One turn sends every row of this set to another row. A few are shown first. Where does it send the rows asked after them?
N: [ 14   0  -5 -20  10 -23 -10  19  32  44  16 -21   3  -4 -21  20  12   7
  -8 -16  -7 -30  35  -7   5   5  22  25  24]
Q: [  4  32  -3   6   4   8 -32   9  22  64 -10 -38  16 -19   4  29  24  10
  26  15 -22 -36  -7  12  39   8 -27  21  -7]
G: [ 14 -48  20 -17   7 -11 -38 -17  31  48 -24 -39  57   4 -11  -4  41 -49
  -7   8  18 -19  -4   8 -26 -17 -18  11 -26]
Z: [ 43 -32 -19 -37   9   2 -17  21   0  34 -16  -7   4  -5 -17  27 -16 -10
 -20   0 -15   7 -11 -23 -26 -26 -10  16  25]
T: [  0  11  10  10  14 -22 -68   5  31  46 -17 -16  27 -31  -7  57  30   1
  28   6 -42 -31 -16  11  31  23 -32  21 -12]
S: [ 13  10 -19 -22   2  12 -18  20  33  69   4 -39   0 -21  -6  23   3   3
 -15   1 -12 -28  18 -13  12  21   2   9  21]
E: [ 13 -51  29 -25   8 -12 -47 -18  30  51 -21 -38  65   3 -22   5  39 -42
 -10   2  22 -13 -11   3 -35 -22 -22  11 -16]
D: [ 53 -22   7 -32 -11  20 -15   3   6  39 -13  -9  -7 -11 -18  45  -5  -1
   9   4   0  14  -5 -14 -29 -37  -4  21  26]
H: [ 19 -40  27  -2 -11 -34 -41 -55  46   3  -7  -6  45  -9  -4   5  35 -16
   5 -15   7  -6  17   1   9   9 -24   7 -34]
M: [ 47 -37  33 -42 -19 -17 -71 -30  50  17  20 -17  67 -21 -21  41   5 -29
  30 -15   0 -25 -19  10  -2  -2 -26  10 -10]
X: [ 47 -36  32 -35 -12 -30 -65 -33  56  17  13 -15  73 -15 -25  41  16 -32
  20 -20  -3 -20 -19  11  -8  -3 -31  10 -11]
K: [  6  31  16   2  12 -14 -41  20  32  64  -2 -30  30 -11  -3  56  25 -18
  25   8 -39 -33  -4  11  17  28 -15  24 -17]
J: [ 16 -50  41 -42  21  -9 -63  -7  35  44  10 -20  66   1 -19 -17 -23 -16
  13 -12  11 -14  -9 -13  -6 -10  -5  -7 -19]
L: [ 16 -50  44 -37  18 -21 -64 -10  37  39   6 -17  68  -3 -27  -7 -25 -12
   7 -16   9  -6  -7 -13 -12 -10 -16  -7 -13]
U: [ 27   9  36  18   5   4 -36   0  -7  37 -19  -8  25 -11   9  30 -25   4
  47  18 -15  15 -19   1  17  -7 -31   9 -12]
Y: [ 49  -2 -16 -39 -19  23  -7  13   2  36   7 -19   3  -5  -3  27 -24   2
   1   8  -9   0  -4 -13   2 -12 -15  17  31]
C: [ 36  21   5 -18  -3  23 -26 -10   7  36 -19 -10   8  -4  10  41  -9  15
  36  21 -25   7 -19  -6  30 -14 -43  20 -13]
P: [ 16 -44  30  -6   6 -45 -42 -50  43   6 -17  -7  53  -8 -14   5  36 -13
  -1 -14   9  -7  17  -1   8   1 -23   5 -26]
B: [  1 -10 -24  -2   3 -31 -25  19  23  49  -3 -29  12 -21 -21  20  24  -6
 -26  -9 -14 -34  22  -1  -1  23   1  19  28]
A: [ 33  -9  20 -13   9   0 -48   1 -13  21 -19   0  31 -11  -9  33 -24  14
  42  16 -22   6 -37   2  18 -31 -48  22  -3]

E -> P
Y -> S
Where do these go?
D -> N
G -> H
Z -> B

One turn sends every row of this set to another row. A few are shown first. Where does it send the rows asked after them?
Pone: [  6   6   4  11   1 -23 -28   5  33  16   1  11 -52 -11 -16   4 -37 -18
  -5 -37 -21 -43  -1]
gipes: [-39   3   8  22  11  21   7 -20   2  17  35 -28  12 -10  18  44 -18 -22
   5  -4 -22 -69  34]
zive: [-46  35  26  -3  12 -21 -39  -7  15   3  -3  34  14 -13 -35  66 -20 -31
  -2 -22 -13 -29  36]
timef: [-42  32  25  13  18 -28 -28 -23  13 -24  67  -8 -23  -8 -16   1 -36 -24
  -2 -57 -26 -39  25]
lem: [-41  31  20  21  18 -31 -28 -20  14 -23  62  -2 -26  -7 -16  -6 -41 -14
 -11 -56 -29 -39  13]
vuri: [  6   4  17   4   2 -12 -22   0  33   6   5   2 -59 -14 -19   2 -21 -33
   4 -37 -17 -54  28]
mobab: [-18   7 -47  19  24 -28 -29 -48  34   4  29 -19   1 -20 -24  30 -28 -33
 -13  20   1 -45  40]
Zodi: [-49  53  15   8   7 -32 -44 -13  25  15 -16  45   9 -10 -25  40 -48   1
 -19 -12 -34 -36  14]
nek: [-16  26 -19   5  10 -25 -22 -23  18  -4  32  12  -2  -9  -8  22 -16 -23
   0  62 -15 -37  41]
goze: [-47  22   9  47   2   2  -6 -18  12  32  27 -13   7 -17  12  31 -59  -2
  -8  12 -28 -58   9]
Nomu: [-12   4 -56  15  28 -22 -27 -42  28   1  29 -10   9   8 -14  21 -18 -12
 -17  24  -7 -42  17]
suduf: [ 10   4  19  -1   2 -13 -24  10  26   7   6  19 -57 -11 -19   8 -20 -35
   6 -35 -21 -43  21]
Zetud: [-45  28 -46  17   3 -43  -9  -9  23  -1 -18 -18  36  -8  -8 -10 -25 -32
   1 -13 -27 -28  33]
Givi: [-37  32  33  18  13 -25 -29 -11   5 -24  73   3 -22  -7 -18  10 -29 -27
   0 -47 -25 -32  27]
Bigak: [-46  26 -36   9   4 -45  -7  -8  20  -4 -18 -24  26 -22 -12  -7 -15 -46
   5  -9 -23 -30  56]
ziva: [-20  16 -26  13  14 -28 -27 -42  29  -2  32  -6 -11 -29 -22  29 -26 -33
   0  49  -3 -41  55]
ravo: [-35   0  13  31   8  11   4  -6   4  25  38 -16  13 -18   7  67 -30 -29
   3  -4 -15 -50  29]
vuno: [ 10   5  14   7   2 -17 -33  14  24  11   2  21 -52  -8 -22  14 -31 -26
   2 -33 -22 -38   6]
tak: [-43  29 -41  16   1 -46 -13   8  16   1 -16   0  34  -2 -10   1 -24 -32
  -1  -1 -29 -20  28]
tosez: [-46  15   8  32   8  15   5 -31  15  23  26 -30   3 -10  16  22 -40  -2
  -1   4 -32 -79  22]
duna: [-45  28 -24   7  -1 -41  -6   0  16  -8  -9  -9  30 -16 -10   1 -11 -49
  12   1 -23 -21  62]
kubaz: [-47  29  16 -22  23  -7 -29 -29  18  -2   1   8  11 -10 -27  49   6 -33
  -1 -41 -17 -56  54]
sifis: [-53  48   3   4  12 -18 -35 -40  35   8 -20  15   6   2 -14   5 -39  15
 -22 -23 -40 -66  15]
nezo: [-37  34 -27  10  -3 -42 -11  13  10  -6 -10   3  36  -8 -11   8 -17 -40
   8   7 -24 -13  41]
fuf: [-42  39  22  23  16 -29 -32 -12   9 -23  63   9 -19   0 -13  -4 -49 -13
 -11 -50 -33 -25   5]
Begiz: [-53  34   3 -19  24  -8 -25 -50  29  -5 -12  -6   4   4 -15   9  -5  -7
 -12 -48 -34 -78  40]
Nom: [  7   4   5  10   6 -16 -27  -6  38  13  -1   1 -55 -17 -19  -5 -35 -24
  -5 -40 -20 -55  14]
vuza: [-47  13  12  45   5   6  -6  -6   4  31  28  -5  14 -18   6  61 -56 -17
  -5  14 -16 -44  11]
numov: [-10  12 -39   7  18 -20 -23 -23  18  -1  33  13   8  14  -6  18 -14 -11
 -10  50 -24 -37  20]
leta: [-39  35  29  23  13 -28 -35  -4   3 -24  67  16 -22  -7 -16  12 -39 -21
  -6 -44 -27 -24  14]

numov -> Nomu
Bigak -> duna
Pone -> Nom
Where do these go?
Begiz -> kubaz
gipes -> ravo
timef -> Givi

